(in the rows, 128 means zero)
Rotation paths and how fast each direction turns (degrees each step)
Each turn is a multiple of 5 degrees from 10 to 175, or 0.
Each row of a path follows its step; steps can be skipped.
path 1
step 1: [125 129 123 123 129 122 126 123 127 127 126 130 127 122 124 132 119 128
 131 134 121 135 120 140 132 121 129 139 133 128 132 136 119 126 133 118
 120 129 129 121 122 126 130 130 129 129 126 132]
step 2: [132 130 130 136 140 129 129 129 134 128 120 122 127 128 130 130 122 132
 123 130 127 131 130 127 127 121 121 129 131 128 126 131 126 124 137 122
 122 123 121 127 126 133 136 137 116 127 139 131]
step 4: [127 140 122 119 131 130 126 130 123 129 126 132 129 120 126 121 117 125
 127 133 122 134 129 129 133 127 130 132 127 130 137 127 120 128 126 129
 131 130 127 121 125 120 130 135 123 138 137 130]
step 5: [125 126 134 121 133 124 129 125 129 128 125 128 125 132 114 131 124 125
 123 137 130 128 130 131 124 118 133 133 128 127 122 132 127 125 125 125
 125 117 127 124 128 125 134 128 117 129 140 133]
step 10: [122 136 133 137 136 136 126 125 127 135 120 117 125 124 118 123 133 122
 131 132 127 132 126 132 128 136 130 134 128 131 132 128 124 131 134 128
 130 135 124 122 128 131 132 134 129 132 135 127]
step 11: [121 124 129 129 121 127 119 136 120 129 126 125 125 137 122 126 135 120
 131 131 137 126 126 126 125 128 126 131 130 127 130 138 119 120 128 123
 129 130 130 132 128 128 138 134 122 123 135 133]
step 15: [132 130 131 121 129 125 128 139 133 131 128 140 134 132 126 122 131 120
 137 129 134 133 124 130 129 133 126 133 137 140 134 127 126 133 128 126
 132 128 127 128 125 124 130 134 124 122 134 135]
step 19: [121 127 120 125 132 125 121 133 131 133 123 132 138 134 127 124 129 128
 132 134 128 133 132 127 141 124 136 129 130 131 129 136 120 130 130 126
 133 129 126 123 119 135 136 130 131 121 130 123]
[131 131 131 125 127 129 126 129 129 129 127 128 128 128 127 128 130 127
 128 130 128 128 128 127 128 129 130 127 131 128 127 127 129 127 130 129
 131 130 129 126 129 126 127 127 127 131 131 125] -> 65
[129 128 126 128 130 126 128 129 128 130 129 127 127 126 129 127 127 129
 124 130 127 131 127 128 127 126 130 128 125 128 128 124 129 125 126 127
 129 126 131 126 128 129 130 129 129 126 130 127] -> 20
[130 123 128 126 127 125 131 129 128 128 130 130 127 129 127 129 129 129
 129 128 127 130 130 128 131 128 130 128 127 127 132 131 127 129 128 127
 129 128 129 128 126 127 128 129 127 130 129 128] -> 100
[127 125 131 129 128 128 129 128 128 129 128 129 132 130 129 127 128 128
 124 130 127 129 127 130 129 130 126 126 130 125 128 128 129 130 127 128
 129 127 125 127 129 129 127 129 129 127 128 125] -> 110
